R: rows in several groups, each row roughly a mix of its group's directions:
R (96 x 10):
[[ 13  24   1 -17   0   6  10   5   2   5]
 [ -6  -8  10  12  14  -4  -1  10  24   5]
 [ -3  12   1  -6  -5   1   4 -15 -28   1]
 [  8  22   1 -18  -9   9   2   0 -14  -6]
 [  7   3   2   5 -18   4  -4  -5 -25  14]
 [ -4  10 -19 -23  -1   8   5 -13  -3  -5]
 [  1  -1  22  -9 -17  12  11  -8  -6  -5]
 [ 22   9   0  11   2   5   9  -8 -11  17]
 [ -3 -23   1  22  -1 -10  -5   5  -6   9]
 [ 15  -9 -15   3   8 -16 -12  13  -6   4]
 [-23  11  -5 -12   8   6  -7   0  17  -2]
 [-25  -7  -5  -9   4  16   5  -7   6 -10]
 [  6  -6 -18  10  17 -12 -13   4  11   7]
 [ -4 -14 -17  13  -3 -20  -5  -1 -11  -1]
 [ -6 -11   8   3  -2 -13   0   3  22 -19]
 [ 10  -5 -17   5   7 -14  -9  16 -14   5]
 [-22   0  -3  -5  20  16   5  -5   6   2]
 [ 13  -3 -12  18  -7  -1  -7  17  -1  14]
 [ 19  -3  16  10 -12  -3   0  10  -3  17]
 [ -5 -16  22   3 -16  -3   7   0   5 -13]
 [ 19  -5 -10  14  11 -10   9 -10 -10  -8]
 [  6  14 -12 -13   6  -5   2  -2  21 -13]
 [  4  11 -13 -12 -12  -8  -8 -15  -6 -17]
 [ 12  -2 -11  18 -10   0 -12  15   2  13]
 [ 10  -8 -19  10  -7  -8   0  19 -12   4]
 [ 18   6 -13   1  -2 -19  -2  -6 -13 -13]
 [  4  19  -1 -11 -10   2   3 -11 -23   1]
 [-15   2 -13  12  15  -6  -4  -3  21   0]
 [-11   1  10  -8  16   3  20 -15  -6  -4]
 [ 17   5   5  -3  -9 -12  -5   8 -24   5]
 [ 14   7 -12   1   3   5  -1  14  25   2]
 [ -3 -21  18  11  -9  -6   1  -3  14  -8]
 [  2  12  16 -13   0  17   7  16  -9   1]
 [-13  25  -9  -8   7  13   6  -8   3   1]
 [  5 -16   8  12 -19   6   4   0  19   0]
 [  7   0  -4  -7 -31   9   1  -8  -6  -4]
 [  0   4   8  -2 -25   7  -7   5  18  10]
 [  4  -2 -29   5   1  -2  10   5 -15   7]
 [-13   6   8 -15   2   0   4 -12 -19 -15]
 [  3  14  14 -11  -6  12   7   4 -21   8]
 [  8 -11   4  22  -6 -10 -11  18   0   5]
 [-13 -13  -7  19  -2 -12   0  13 -14   2]
 [ -3 -11  -5  12  11 -12  -8   0  24  -3]
 [  2  -4  -4  -6   6  -5  -4   8  29 -14]
 [ -7  -8  -1   3 -17  10   1  -4  26  -5]
 [-10   6 -13 -21   3   2   6 -19  -3  -9]
 [-13  13   1  -8  12   7   8  -9 -21 -10]
 [ -6  -7   3  16  -4   9   3  -4 -20  20]
 [-14 -10   0 -13   6  -2   1   4 -23 -14]
 [  9  -5 -15   6   5 -10  -8  14 -21  10]
 [ 11   0  19   5 -10   3 -12  21   9   0]
 [ 13  -2   1   1   9 -13   2   4 -28   0]
 [ 17  13  -5   3 -13   2   3   0  -8  23]
 [ -1  -6   3  -8   8  -3  -1  10  28 -14]
 [-22  12   5 -15  11   9  -7   7   0   9]
 [  7 -14   5  14 -16  -1   2   0  23  -4]
 [-14  10   2   0   8   8   3 -14  25  -3]
 [-16  -2  12 -12   5  -6  -2 -20   5 -14]
 [ -6  12  -5 -20   8  12  13 -16   0  -3]
 [ -4 -18  11  15   1 -21  -3   6  -6  -7]
 [ -1   4  28  -6  -4   4 -11   2  15  -7]
 [ 22  13  -5  -7 -18   3  -4   8   8   7]
 [ 14   9   7 -12  -8  12   1  23   2  -1]
 [-22  -5   1   1  16  -2   3 -12 -10 -15]
 [ 17  14  -6  -1   1   0   9   7  15  19]
 [  4 -12  -6  22  -7 -14 -13  12  -2   4]
 [ 16   7  -8  -9  -8  11   3  25  -4   2]
 [-19  -3  -4 -15   8  14   5  -5 -18  -6]
 [-13   1  -2  15   0  11   4  -6 -17  19]
 [ 20 -18   3  16  -8 -10   7   0  -2  -8]
 [  3   6   5   8  -5  12   4   3 -24  19]
 [ -6  12   8 -17  10  15  12 -16   4  -1]
 [-12 -14  24  -3  -5   3   0   3 -17  -1]
 [ -6  -3  -3   8 -10   2  -7 -12 -29  -1]
 [ 21 -13  -1  17  -8 -13   4  -2   7  -8]
 [ 23   4  -3   9   6 -21  -2   2 -12  -2]
 [  4 -16  18   1 -19  -3   5   6 -13  -7]
 [ -8  12  -8 -21   3  10   5 -20   3  -4]
 [ 13   3 -22   2  -5   7   6  17  -9  10]
 [  4  -3 -31  10  -5  -4  -4   1  -6   9]
 [ 17   2  -3  10  -4   9   2  24  -2  13]
 [-10 -13  -5  10  17 -12   3  -6  19  -1]
 [ -2  13   1 -21  10  -6   9  -3  15 -13]
 [  5  -8  14   9  -3  12   2  19  -1  19]
 [ 19  -5  -4   1 -18  -4 -10   8  16   6]
 [ -9  -4  -4 -13 -16  19   5 -10 -14  -5]
 [ -7  11 -17  12  21   5   8  -9  -6   6]
 [-15  -1  -4   8  10  -7  -1  -3  27  -9]
 [ 20  -3   1 -12   7  -7  -9  -2  22  -6]
 [  8  18 -20 -12  10   2  -4   5 -12   7]
 [-27  -8   2  -7  12   8  -1   3  12  -7]
 [ -7  -8  -2 -10 -14  21   9 -10 -15  -4]
 [ -9  -6  -4   3  29   7  11  -7  -9  -1]
 [ 10 -16   0  10  -6  -5  -4   9 -23  12]
 [-20   6 -10  11  13   1   0  -7  19   1]
 [ 10  -7  -2  -2 -29   9   5  -8  -6  -5]]
the four rows of each list that fit no group, in list order (the others fit one group, some only roughly):
    Z498: [  7   3 -16 -10  -1  -1  16 -14 -17 -10]
    Z887: [ 18   1  11   1 -16  -5  -3   8 -18  12]
    Z842: [-21   4   9   0   6  11  12 -11  16  -4]
    Z656: [ -7  -5   0  -5  13  -8   7 -14 -24 -12]
    Z853: [ 15  -2   9  11 -20  -6  -5   7  16   5]
    Z644: [  8  12  -9  -5  13  -2   3  -4 -27   3]
    Z697: [ -9  14 -20   1  19  -8   1  -4  13  -3]
    Z451: [ -2  13 -21  -3  18  -6  -6   2  15  -4]
    Z767: [-18  -8   4   0  -4   1  -6   6  27  -5]
    Z645: [ -9   1  14 -11  -9  14  -3   7 -15  17]
    Z149: [ -1 -13  15  10 -13  10  -8  12 -15   9]
	Z498; Z842; Z656; Z697
    Z363: [-2 -1 -4 -1 17 -8 -6 19 22  3]
    Z742: [  2   9   4 -10  16   7   8  15  20  -7]
    Z206: [ 12   6 -18  -8  15 -12 -10   8  11  -5]
    Z632: [-12  15 -19   0  14   7   5  -7  14  -1]
    Z983: [ 20  -5  -7  13 -13  -4   2  20  -5   3]
    Z237: [ 20  14 -16  -5  -5 -16  -2  -8  -4  -5]
    Z577: [-15 -21  17   8  10   6   0  10   4   0]
    Z628: [  4 -13  -4  14  12 -16   2   0  15 -15]
    Z106: [  6  19   0 -11  -1  -1  -5   2 -24  13]
    Z139: [-24   2   4 -15   0  21   0   0  -3   4]
    Z898: [ -6  -6  -5   6  -4  -1  -1  -3  31 -11]
    Z296: [ -1  -8  -8   4   9 -18  -7  10  19 -14]
	Z363; Z632; Z983; Z237
    Z835: [ 14   9   7 -15 -14  15   8   8  10  -7]
    Z665: [-13   8   0   0   8   3   8 -16 -25   4]
    Z90: [17  0 -4  0 -5 -2 -3 14 27  2]
    Z75: [-15 -13   0  -1   7 -15   5 -18  -9 -12]
    Z602: [ 0 -2 25 18  7  6 -1  2 11 11]
    Z584: [-11  13 -13  -2  14  -4  -3  -1  23  -6]
    Z555: [  6  17 -12  -8  12  -2   3 -13 -19  -4]
    Z639: [  9  -6  23  -8 -12   4   4  15  -6  11]
    Z808: [-16   0  16   4 -17  17   9   3   5   8]
    Z730: [  2 -22  21  11 -12   1   2  -5  -3   4]
    Z998: [-17 -10  12  -9   4  -5   0 -11 -10 -19]
    Z550: [ 13   1  -9  -4   3  -6   6  -8 -28  -8]
    Z9: [ 14 -17   3   9 -16   8   0   7 -14  10]
    Z406: [-14  15   4 -11  20   8  -1   4  -9  12]
    Z978: [ 12 -24  -1   9 -18  -7   0   1   9  -1]
	Z835; Z808; Z9; Z978
    Z53: [-14 -18   8   4   2  -3  -2   9  21 -10]
    Z630: [ -4  -7  14   7   1   4   1 -15  27  -1]
    Z267: [-14   1   5 -17   5   2  14 -14  12 -13]
    Z184: [-22   0   7 -18   3  12  -3   6 -15   2]
    Z723: [ -2   0  11   4  -6  15  -1  10 -25  11]
    Z221: [-11  -1   7  -1 -16  17  11 -10  18   3]
    Z586: [ 11 -12  -5  13 -22  -3 -15  -1  -6   9]
    Z683: [  0 -15  22   6  -8   6   2 -13  15   1]
    Z227: [-25   1  -3  -2  15   4   1   6  17   6]
    Z155: [-13  15  -1 -12  12  -3   7 -15 -11 -13]
    Z175: [  0 -11 -10  12  -1 -13  -5  17 -20   4]
    Z390: [ -3  15 -15  -4   4  -8   2 -21 -14  -7]
    Z46: [ 10 -13  -5  13 -10   4  -9  16  -8  17]
    Z277: [ 14  12  11   0 -10  13 -11  13  14   5]
    Z865: [ -2 -12  18   7 -17   5   7  -2 -19   5]
	Z267; Z221; Z227; Z46
    Z93: [-10   4 -13  -2  13  -4  -2   0  27  -6]
    Z250: [ -4  19  -7 -17   6  13   1   3 -13  12]
    Z793: [-17   7  19  -6  -3   5   5 -13  14  -9]
    Z41: [ -1   3  -4 -20 -16  -4 -17   0   6 -16]
    Z153: [  1 -11   5  29   1 -12  -7   2   1   8]
    Z541: [  1  20 -12 -19   1  -1   2  11  -9 -11]
    Z238: [-21   8  -5  10  18  11   1  -6  10   5]
    Z429: [ -1 -21  10  11 -17   1 -12   4 -11   4]
    Z654: [  5  13 -19  -8  17  -7  -8   3  14  -5]
    Z914: [  6   8 -30  -7  -4   9   4   0  -6   7]
    Z763: [ -5  14 -13  -6  14  -4  -3  -2  22 -10]
    Z832: [ 21 -10   7  13 -19   0   5   1   3   8]
    Z717: [-11 -15  12   1   7 -17   8  -1 -13 -13]
	Z93; Z250; Z793; Z238
    Z456: [ 23  10 -16   2  -4   2  -3   3  -9  17]
    Z270: [ -7 -23  15   8 -14   0 -12   6  -7   0]
    Z4: [-10   4 -14  -9  16   6   7 -13 -15 -11]
    Z696: [ 13  -2 -10  16   1 -22 -11  11  -5   3]
    Z666: [-13  -7  -5 -15   0 -12   1 -15  -8 -18]
    Z789: [ 18  -2 -10  10  -8 -18 -10   6  15  -4]
    Z585: [-13  22   2 -14  -3  10  11  -5   4 -12]
    Z739: [  4 -16  11  11  -8  10  -8  19  11   7]
    Z961: [-10  -7  11  14   1  12  10 -13 -19   7]
    Z24: [ 19  16   3  -8 -11  11   2  14   0  11]
    Z731: [  9 -19  17  -3 -10 -11  -2   7   8 -13]
    Z900: [ -7  17 -11  -8  13  -6   7 -17 -10  -8]
    Z676: [ 16   1  12  -4 -15   9  -2  18   4  12]
    Z856: [-14  -3   1   8  26   9   9   9   8  -2]
    Z510: [  2  14 -23 -17   0  14   6  -6  -1   3]
	Z456; Z696; Z789; Z961
    Z870: [  9  -5 -13  14  -3 -14 -21  11  -2   3]
    Z171: [ -8 -21  -6   5   1  -5  -4  -6  19 -16]
    Z758: [  9  -1  16 -11 -21   7  -6  10 -14  -2]
    Z534: [-12 -12  17  13  -5   6   6 -15  13   2]
    Z368: [ 15  -4   1   9 -24  -8  -2   0  17  -2]
    Z73: [ 14  -1 -17  -1 -16  -3 -10  19  -5   1]
    Z833: [ -8 -24  -5  10   1  -6   2 -18  -5 -10]
    Z362: [-5  7 13  2 -6  6 -7 11 20 19]
    Z663: [ -6   6   5 -26   4   5  12  -5  -7 -15]
    Z523: [  1   9  13 -11  12  17  22   0  -2   3]
    Z989: [ 12  14 -26  -8  -4  -5   2   4   5   9]
    Z515: [ -1 -17   0  18   8   8  -6  18   8   9]
    Z937: [ 13 -10   1  14 -19   2  -8   9  -2  17]
	Z870; Z171; Z833; Z989
    Z166: [  1  22 -13  -5  19 -12  -7  -6  -2   0]
    Z287: [  4  -3 -24  15   2 -10  -8 -10  12  -1]
    Z197: [  6  19   2   5   8  -9 -11   8  14  17]
    Z20: [ 11 -16  10   6 -14   1  -9  17  11   9]
    Z265: [-19  -4   1  10  18   6   6  -6 -19   0]
    Z652: [  9 -17   4  -2 -16   5  -8  13 -12  14]
    Z795: [ 14   5 -12  -1  -1 -18 -10  20  -5  -7]
    Z962: [  8   0   1  15  -3   2 -16  21   7  15]
    Z172: [ 12   7   7  -2   5 -23   6  -7 -18   2]
    Z476: [ -5 -24  13   9  -1   0  -6  13  15   1]
    Z592: [-16  -4  -1   3  25  -5  10  -4  12  -5]
	Z652; Z795; Z962; Z172
    Z927: [ 11 -14  13   1 -15  -4  -6  13  18   5]
    Z492: [-17  -6  19   9 -11   8  10 -11   8  -4]
    Z481: [ 20   6  -5 -11 -18  -7  -6   3  16  -1]
    Z910: [-17  -1  10   2   7  11   4  -1 -26  -1]
    Z689: [-13  15  -7  -7  14  -2   7 -15 -12 -11]
    Z917: [ 10   3   4 -14   2  -7  14  -4 -26  -3]
    Z939: [ 16  16 -13 -12  -7  -4   9  -3  -7 -14]
    Z803: [ 21  -4   3   4  -9 -14   0   4 -22  -2]
    Z952: [-13  10 -10   1  12   2   7 -17 -19  -5]
    Z923: [  3  -3   2  13  -9 -10 -10   6 -27   4]
    Z604: [  7   1 -11  -6   0 -16  -5  22 -13 -10]
    Z223: [-16   6 -11   4  14  -3   6 -19 -10  -9]
    Z526: [ -6  10  -6  -9  10  -5  -2   1  25 -16]
    Z231: [  0  -5  15 -10 -15   4   0   8 -24   6]
    Z608: [  7 -14  13  11  -6   3  -8  15  18   8]
	Z917; Z939; Z923; Z608
    Z391: [ 11  -2  -1  23  -7   0 -12  13   8  15]
    Z509: [ 22   0  -7  13 -10 -11 -10  15   2   4]
    Z874: [  5 -22  13  21  -4  -8   0   5   7   4]
    Z140: [ 14 -16   2   6 -23   5   9  -6  -9  -6]
    Z132: [  1  20 -19   0  15   0  10 -11   4  -2]
    Z137: [-15   4  -4  -5  29   2   3   0 -11   0]
    Z906: [ -9  -1  15 -16  -2  -8 -11 -11   6 -18]
    Z945: [ 13 -14  14   1 -17  -2   1   5 -20   1]
    Z246: [  7 -18  -4  19 -10  -3  -9   6   8  14]
    Z164: [ -3 -15  23   2 -18  10   5  -2   4   1]
    Z888: [  0  25 -12 -12  10   5   5  -5   4 -12]
    Z432: [ 14 -17  19   4 -13   5   1  -6  -8  10]
    Z91: [ 4  4 -3 13 -2 -8 -5 -1 31 -1]
    Z992: [-12 -10   1   0   4  -7  -3   1  31   0]
    Z500: [  2  24  -3 -13   4   2  13 -13 -12   3]
	Z509; Z874; Z164; Z992
    Z612: [ -2   6  21 -15  -6  15  10  -1 -14   3]
    Z309: [ -4 -16   7  -2  -8   0 -11  18  20  -1]
    Z851: [-17  -7   0   9   5  -2   0 -15 -24  -4]
    Z521: [ 27   0   4  15  -4 -13   1   0  -5   7]
    Z794: [ -8  15  -5   0   7  19   4 -11  16  13]
    Z554: [ 24   4  -6   8 -22  -3   2  -8   2   0]
    Z571: [ 21 -10 -15   5   0 -10  -8  16   7   4]
    Z212: [-15  -3   8   7   6   9   3  -5 -28   1]
    Z912: [-13  10   2  -9  22  12   3  -3 -14   9]
    Z308: [  4  -5  15   0 -24   5  -7  12   5  12]
    Z970: [ 13   9 -23   0   9 -13 -11   4  10   3]
	Z612; Z309; Z571; Z970
    Z323: [-14   5   7 -12  11   5   8 -24   4  -6]
    Z40: [-16  -4  -1  -4  12  -7  10 -25  -4  -6]
    Z395: [-17  -1   9  -7  18  18  12  -3   0  -3]
    Z813: [-5  3 17  0 -6 17  6 -7 21  8]
    Z421: [ -4 -13  22   4 -11  11  -2  13  -9   9]
    Z128: [  6  -9  -4  -1 -11  14  10 -14 -23  -3]
    Z848: [  5  24 -15  -4   2   7   5  -9 -16   2]
    Z990: [  3  25 -10  -9   3   3   7 -11 -16  -1]
    Z932: [ 13  17 -12 -17  13   1  -6  -2  12  -2]
    Z712: [-16   2  -8 -10   8  -3   6 -26  -5  -5]
    Z312: [ 17  17   0   2  10  -1   2  -2 -16  17]
    Z540: [  1  -1  -8 -11  18 -12   3  14 -10 -17]
    Z7: [ -1  -4  19  -5  -8   8  15  -7 -21   2]
	Z395; Z813; Z540; Z7
